(in the rows, 128 means zero)
M: rows in 4 groups, each row roughly a mix of its group's directions:
M (151 x 10):
[[113 146 176 152  85 125  97 111 154 130]
 [125 170 166 103 135 122 138 152 174 151]
 [148 101 117 172 124 163 157 164 150 117]
 [147 168 120 142 183 124 117 124  89 113]
 [123 132 152 136 128 102 176 114  97  80]
 [174 112  88 133 123 118  89 126  90 127]
 [138 134 102  96 105 168 159 153 166 142]
 [142 171 162 135 114 163 105 132 172 123]
 [103  75 146 140 158  88 127 131 101 132]
 [ 81 106 130 131 119 125 100 126 187 138]
 [158 168 136  87 141 126  92 163 140 136]
 [102 147 146 148  92  76  97 136 109 133]
 [152  80 170 112 126 104  99 133 110 150]
 [ 78  88 101 152 132 145 128 157 147 145]
 [ 98 165 136 142 131 161  92  86 150 135]
 [117 116 117 153 115 134 164 154 163  75]
 [155 178 157 123 112 107  99 121  89 136]
 [128 109  67 141 143 135 129 171 115 153]
 [ 94 152 136  97 142 105 105  96  85 110]
 [165 141 146  90 106 165 157 161 135 132]
 [153 139 166 166  94 128 142 153 165 115]
 [125 144 159 190  99 109 150 109 117 132]
 [144 106 136 131 146 180 106  95  97 156]
 [114  78 158 141 103 161 103 100 131 143]
 [ 91 124 120 176 150 132 135 129 161  86]
 [173 105  91 144 115 111 124 100  87 118]
 [100 163 132 112 138 123 119 110  80  83]
 [166 133 169 146 128 121 172 114 100 101]
 [ 89 157 147 106  96 131 102  83 110 126]
 [146 115 152 147 175 116 149 146 173 104]
 [166 153 106 123  76 142 157 123 155 135]
 [156 173 140 163 163 159 126 110 149 131]
 [ 99 117  77 114 137 162 129 144 170 116]
 [ 82 152 105 135 116 163 158 110 164 123]
 [126  83 155 152 111 129  72 132 109 131]
 [144  88 164 182 131 131 112 132 112 104]
 [120 156  86 110 125 100 174 118 158 110]
 [138 117 165 157 140 149 106 157 178 145]
 [134 121 146 145 183 134 114 184 140 127]
 [120 107  91 107 134  89 160 174 129 116]
 [162 152 158  93 140 126 107 112  82 109]
 [146 107 142 119 165 172 117 160 166 145]
 [105 160 129 137  66 121 111  95 114 118]
 [138 152 154 123  85 140 182 104 144 119]
 [125 138 189 166 165 134 126 120 131 110]
 [ 92 105 105 128 143 151 129 167 178 137]
 [106 167 143 116  87 130 109  78 118 115]
 [131  97  91 120 158 108 108 165  87 128]
 [159 142 129 165  93 155 144 162 164 123]
 [142 149  94 136 132 102  88 172  96 120]
 [ 98 109  98 110  95 157 128 106 141 173]
 [147 157  91 145 156 136 135 161 175 138]
 [111 138 117  77 157 145 119  80 106 122]
 [ 99 165 169 134 110 100  94 115 110 106]
 [131 143 104 121 127 135 105 142 201 140]
 [144 129 174 178 142 118 112 139 143 165]
 [116  98 162 159  97  98 154 108 113  99]
 [ 83  93 173 143 123 156 137 100 134 125]
 [106 105  81 112 142 168 105 153 153 118]
 [115 121 136  71 165 135 162 119 155 111]
 [168  90 145 125 150 116 147  99  84 131]
 [104 141 173 108 150 121 119  90 105  90]
 [145  84 161 123 101 125  82 131 112 155]
 [120 133 141 128 138 142 183 132 182 103]
 [106 110 125  83  96 135 174 121 128  96]
 [109 139  84 158  77 107 151 143 127 137]
 [130 133  66  96 147 125  88 140 123 139]
 [182 156 161 120 138 107  98 119 123 155]
 [134 145 103 148 116 130 125 151 200 131]
 [ 82 113 126 127  98 119 149 108 107  78]
 [131  95 103 137 104  90  99 138  86 102]
 [163 130 161 171 123 165  95 111 120 137]
 [ 70 111 142 111 162 107 106  99 135 124]
 [149  74 104 146 144 139 155 155 150 154]
 [139 170  78 141 127 125  90 149 103 121]
 [135  83 119 156 129 126 120  74  94 131]
 [ 90 157  84  90 150 101 127 136 115 123]
 [174  86 137 114 141 129 102 158 134 163]
 [152 102 119 142 131 132 113 100  67  99]
 [150 155 102 136 112 122 108 125 194 137]
 [118 110 121 192 127 161 125 137 160 108]
 [ 89  95 148 143 176 118 127 102 116 101]
 [ 97 144 173 110 159 111  83 114 118 124]
 [123 149 172  89 176 116 104 114 128 122]
 [108 161  93 161 128  80 127  95 127 132]
 [146 108 172 163 151 121 159 157  98 129]
 [113 171 148 106 108  95  82 112 128 149]
 [153 168 117 106 110 104  87 144 120 166]
 [ 87  85 106 162 151 125 104 115 156 127]
 [121 140 127 146  92  91 159 143  91 166]
 [152 136 166 145  82 141 143 114 174 123]
 [165 188 140  94 114 110 122 130 147 128]
 [137 144 179 142 118 106  96 151 167 148]
 [118  89 179 155  93 118 149 109 116 123]
 [118 126 116 139 143 130  62 146 163 154]
 [122 155 126 151  84 111 123  69 118 127]
 [117  69 110 156  98 131 131 157 112 107]
 [114 169  73 137  92 111 128 123 108 113]
 [104 127 161 150 114 126 174 101 151  90]
 [118  89 147 163 100 154 155  95 134 101]
 [101 148 101 134 111 140 108 143 192 136]
 [175 132 142 142 140 110  85 143  96 161]
 [142 103  93 168 106 165 142 161 147 123]
 [130  98 199 156 123 129 143 115 127 129]
 [ 75 144 123 127 152 155 110  79 124 122]
 [124 169 153 156  78 137 127 124 129  89]
 [148 116 112 156 165  75  91 133 122 128]
 [105 148 127  98 142  79 117 117  79 119]
 [ 96 112 104 111 142 150  95 183 112 128]
 [151 124 119  92 133 132 117  96  74  94]
 [135  71 144 137 129 157 135 163 163 115]
 [137  87 175 158 110 148 104 104 107 127]
 [174 111 155 123 163 146 107 161 143 156]
 [ 94 167 130 125 127 163 136  77 152 131]
 [197 143 111 154 112 100 127 134 121 122]
 [148 166 116 104 111 167 110 115 168 154]
 [119 179 152 129  99 133 145  91 100 152]
 [116 117 146 122 150 121 121 183 131 182]
 [131 187 128 112 127 134 123 116 179 152]
 [134 150 136 199 100 107 125 119 121 140]
 [127  82 177 105 154 111 118 101 120 144]
 [124 113 134 117 168 156  97 171 168 132]
 [117 140  79 118 105 118 128 170 164 155]
 [169 105 118 177 111 165 134 153 116 122]
 [ 81 163 109 111 103 161 151  99 132 128]
 [120 153  90  75 133 142 158 118 138 157]
 [146 105 183  94 108 143 165 124 127 137]
 [134 114 104 113 190 123 110 153 157 106]
 [103 163 141 129 124 163 111  83 164 145]
 [121 152 115 170  81 117 119 130  88 105]
 [134 122 126 135 181 115 183 136 156 113]
 [142 129  83 158  86 159 159 144 129 119]
 [144 131 153 157 112  93 160 142  90 164]
 [136 112  77 146 152 133 105 161 169 131]
 [129 161 119  88 129 130  67 142 127 149]
 [123 163 132 162  83  94 149 134 131 160]
 [127 151 161 138 106 105 187  97 126 125]
 [111 102  95  90 168 135 111 104 114 159]
 [113 161 166 139 118 108 116 130 145 185]
 [122 134 139 107 136 118 174 160 177 158]
 [136 147 123 141  61 118 134 114  94 154]
 [154 130  82 145 145 138 104 169 162 144]
 [133 154 168 132 117 102  88 150 162 157]
 [113 103 160 111 193 113 106 131 124 135]
 [108 142 130 151 107 132  74  82 106 134]
 [ 97 140 113 174 146 108 118 143 122  76]
 [114 135 171 174 124 118 164 130 161 148]
 [124 100 142 136 191 133 164 104 122 115]
 [114 104 151 167 137  87 136 148 135  82]
 [175 152 141 144 129 105 136 184 134 144]
 [129 142 165 153 106  78 141 151 110  96]]
the four rows of each list that fit no group, in list order (the others fit one group, some only roughly):
  * J_6: [128 129 131  92 159 172 154 104 170 130]
  * J_188: [133 119 195 143 156 125 159 146 137 140]
  * J_779: [104 120  84 114 125  83 115 166 128 156]
  * J_976: [149 176 108 183 143 125 142 122 111 141]
  * J_311: [137 120 135 152 119 116 182 133 180 106]
  * J_815: [129  66 125 156 113  92 156 123 112 135]
  * J_348: [153 192 133 147 109 131 135 124  94 105]
  * J_101: [127  78 132 141 157 146 160 147  96  98]
  * J_306: [149 126 159 129 164 104  88 111 100 162]
  * J_975: [104 115 113 130 111 194 133 149 158 118]
  * J_228: [104 137  79 100 158 166 127 154 130 145]
  * J_874: [175 124 139 142 142 138 194 135 131 128]
  * J_618: [125 116 129 156 149  93  67 156 126 118]
  * J_370: [ 99 137 155 161 114 115 190 133 140 140]
 | J_6; J_779; J_976; J_228
  * J_230: [ 98  88 101 146 142 164  91 119 135 104]
  * J_447: [129  97 105 160 111 125 123 151  68 115]
  * J_781: [144 156  94 111 170 157 164 105 116 138]
  * J_264: [162 128 112 177  94  95 131 103 112 144]
  * J_986: [ 93 120  74 164 107 141 123 156 137 118]
  * J_432: [128 109 170 102 125 144 144 175 168 134]
  * J_355: [ 81 172 143 113 141 129 140 129 173 113]
  * J_186: [ 76 153  98 140 126 109  92 134 110 100]
  * J_285: [105 146 167  94  92 121  84 126 131 147]
  * J_544: [102 124  63 140 120 142 158 108 120 108]
  * J_69: [ 80 100  96 126  87 122 156 106 132 124]
 | J_432; J_355; J_285; J_544
  * J_685: [149 100  79 178 117 125 114 152 143 126]
  * J_267: [132 113 127  95 182 111 141 166 125 159]
  * J_872: [125 140 129 163  83 126 124 153 163 172]
  * J_422: [ 85 185 127 129 130 117 137 133 159 157]
  * J_738: [128 136 106 154  83 173 118 131  92 106]
  * J_259: [195 147 132 116 129 100 127 148  97 127]
  * J_266: [159 118 177 184 139 113 123 139 125 122]
  * J_344: [170  88 138  80 112 117 151 141 132 148]
  * J_765: [114 134  99 110 117 163 182 112 128  91]
  * J_44: [123 121  60 116 116 140 115 157 156 112]
 | J_267; J_872; J_422; J_765
  * J_361: [165 161 122  69 141 107 146 121 132 138]
  * J_834: [110  56 125 163 125 122 145 125 122 136]
  * J_578: [118 156 185  85  99 114 134 131 129 137]
  * J_224: [176 122 178 156 140 137 118 162 130 136]
  * J_338: [106 107 170 146 110  90  88 114 132 153]
  * J_218: [157 145 161 110  79 110 154 164 130 130]
  * J_297: [117 147 156 143 137 153 156 131 164  74]
  * J_442: [145 156 134 116 161 156  69 136 141 145]
  * J_108: [ 91 108 147 136 130 153  74 103 148 148]
  * J_898: [115 132 117 168  77 143 162 123  95 115]
 | J_578; J_218; J_442; J_898
  * J_90: [151 142 162 125 136 103 185 164 133 139]
  * J_726: [139  69 148 105 169 133 120 146 151 135]
  * J_484: [121  79  88 143 134 176 140 122 135 148]
  * J_680: [169 130 149  85 173 130 151 130 153 119]
  * J_675: [172 149 141 130 141  80 148 163 113 110]
  * J_321: [162 145 132  70 131 154  97 134 126 155]
  * J_902: [148 143 156 122 111 162 143  81  87 135]
  * J_468: [107  83 126 129 142 171 121 157 158 100]
  * J_629: [ 87 116  70 113 128 128 165 108 123 129]
  * J_878: [105 103 168 153 124  93 137 128 176 112]
  * J_111: [ 88 115 163 141 106 155  86 131 138 158]
  * J_21: [119  86 165 120 176 139 148 153 113 143]
  * J_934: [141 154 189 120 133 106 157 153 106 131]
  * J_767: [112 163 112 152 130  86  80 120 119 154]
  * J_414: [166 165 133  83 112 103 148 155 126 145]
 | J_321; J_629; J_111; J_767
  * J_84: [126 129 164 117 178 118 126 139 183 133]
  * J_487: [121 151 130 157  63 142 133 107 126  98]
  * J_728: [109 124  96 130  96 113 121  66 128 152]
  * J_797: [ 96  90 101 134 134 147 114 151 148  79]
  * J_160: [144  92 131 137 179 110  79 139 128 140]
  * J_174: [120  92 165 114 160  76 109 141 123 125]
  * J_529: [143  86 114 150  89 141 169 149 128 153]
  * J_341: [119 162 115 123  79 105  90 117 129 163]
  * J_42: [137 109  87 134 157 115 159 172  95 118]
  * J_832: [ 98 139 104 120 125 105 102  64 130 115]
  * J_50: [123 160 142 115 157  94 157 165 156 155]
  * J_818: [163 186  97 106 106 136 139 149 134 127]
 | J_84; J_529; J_832; J_50
  * J_595: [129 169 153 114  95 119 145  91 112  88]
  * J_129: [ 94 121 101 107  80 157 135  94 125 108]
  * J_433: [163 132 131 116 135 152 118 129 187 167]
  * J_337: [150 112 194 144 148 141 146 147 136 104]
  * J_658: [133 153  96 151 107 113 164  81 100 127]
  * J_195: [145 146 141 160 100  72 105  97 126 132]
  * J_453: [172 125 117 108 127 104 143 154  73 112]
  * J_652: [112 137 126 149 171  90  82 148 120 106]
  * J_970: [179 133 143 149 136  95 155 168 122 108]
  * J_308: [137 122 138  96 125 117  94 138 171 180]
  * J_467: [152 134 178  96 178 121 131 127 150 124]
  * J_133: [ 86 148 150 147 110  95  92  93 137 141]
 | J_129; J_658; J_195; J_133
  * J_403: [103 148 185 118 168 125 129 149 146 106]
  * J_176: [106  95 165 143 161 158 136 105 117  92]
  * J_679: [132 107 105 156  89 161 121 122 168 161]
  * J_317: [ 97  92  95 130  98 143  85 108 148 131]
  * J_633: [118 142  76 127 129 180 140 106 103 138]
  * J_113: [150 176 121 109 179 144 150 147 112 134]
  * J_693: [ 87 152 103 122 100 117 101 100  85 125]
  * J_260: [146 174 143 109 145 173 124 117 152  95]
  * J_115: [104 124  83 131 129 149  74 150 154 132]
  * J_546: [170  91 127 162 120 162 133 109  98 107]
  * J_784: [102 112  77 145 114 129 145 131  80 103]
  * J_43: [101 114 130 169  99 166  85 111 120 120]
  * J_751: [ 99 141 148 161 139 147 126 138 191 119]
  * J_998: [155 168 112 109  90 115 128 135  79 142]
 | J_403; J_317; J_113; J_546
  * J_888: [154 172 125 147 134 103 108 110 125 181]
  * J_608: [141 105  74 121 120 144 103 154  96  98]
  * J_915: [146 126 153 123 170 151  95 138 180 129]
  * J_269: [ 85  78 104  99 116 150 109 110 124 137]
  * J_925: [128 118  89 151  99 159 105 142 178 126]
  * J_708: [ 97  88 148 124 115  85 142 131 166 105]
  * J_493: [146 174  79 118 135 128  85 111 130 134]
  * J_190: [148 172  91 131 105 114 139  86 129 157]
  * J_250: [166 110 142 130  86 129 102  87  97 137]
  * J_506: [ 90 102  90 136 119  92 149 105 126  93]
  * J_416: [100 100  81 131 121 118 174 158 143 133]
 | J_925; J_493; J_190; J_250
  * J_137: [154  85 137 125 159 148 177 129 151 146]
  * J_732: [137 126 101 120 169 143 102 142 168 173]
  * J_300: [167 143 120 126 105  95 111 121 102 180]
  * J_706: [152 135  66 119  91 140 111 118 103 138]
  * J_651: [130 146  76 155  94 146 116 164 135 149]
  * J_313: [160 125 120 116  76 164 123 168 114 135]
  * J_247: [117 146 134 147 108 124  52 137 131 136]
  * J_357: [168  93 154 166 129 113  98 147 121 154]
  * J_729: [150 116 152 142 130 146 125 178 162 171]
  * J_952: [128 144 101 105 109 152 124  71  97 151]
  * J_858: [165 130 156 110 132 145 192 127 125 111]
 | J_706; J_729; J_952; J_858
  * J_792: [148 125 138 161 152 169  91 172 134 130]
  * J_303: [146 152 130 138  73 113 155 162 133 161]
  * J_885: [148  91  95 120 160 175 129 148 104 130]
  * J_886: [146 123 132 146 168 124  69 151 100 122]
  * J_516: [167 162 107 106 146 110 164 114 133  90]
  * J_796: [117 148  98 133 130 109 107 150 187  97]
  * J_654: [144 128 159 141 103 170 175  94 134 124]
  * J_45: [149 155 140 147  98 167 157 113 138  85]
  * J_58: [ 80 122 103 141 134 146 148 136 159  81]
  * J_349: [151 108  79 115 141 139  74 138 116 114]
 | J_303; J_885; J_516; J_796
  * J_333: [150 144 127 115 160  87 139 159 176 142]
  * J_691: [158 165 126 102 142 154 178 100 121 133]
  * J_5: [104  98  64 129 129 128 130 119  93 146]
  * J_272: [106 134 113  78 151 149 139 176 134 104]
  * J_167: [138 116 105 151 157 168 124 180 152 139]
  * J_564: [150 146 140  94  79 100 118 106  99 148]
  * J_126: [176 131 131 125 183 113 127 142  91 130]
  * J_421: [100 146 158 128 162 121  86 113 135  84]
  * J_386: [132 147  93  94 119 180 149 123 157 114]
  * J_437: [148 143 120 126 174 128 123 129  80  82]
 | J_564; J_421; J_386; J_437
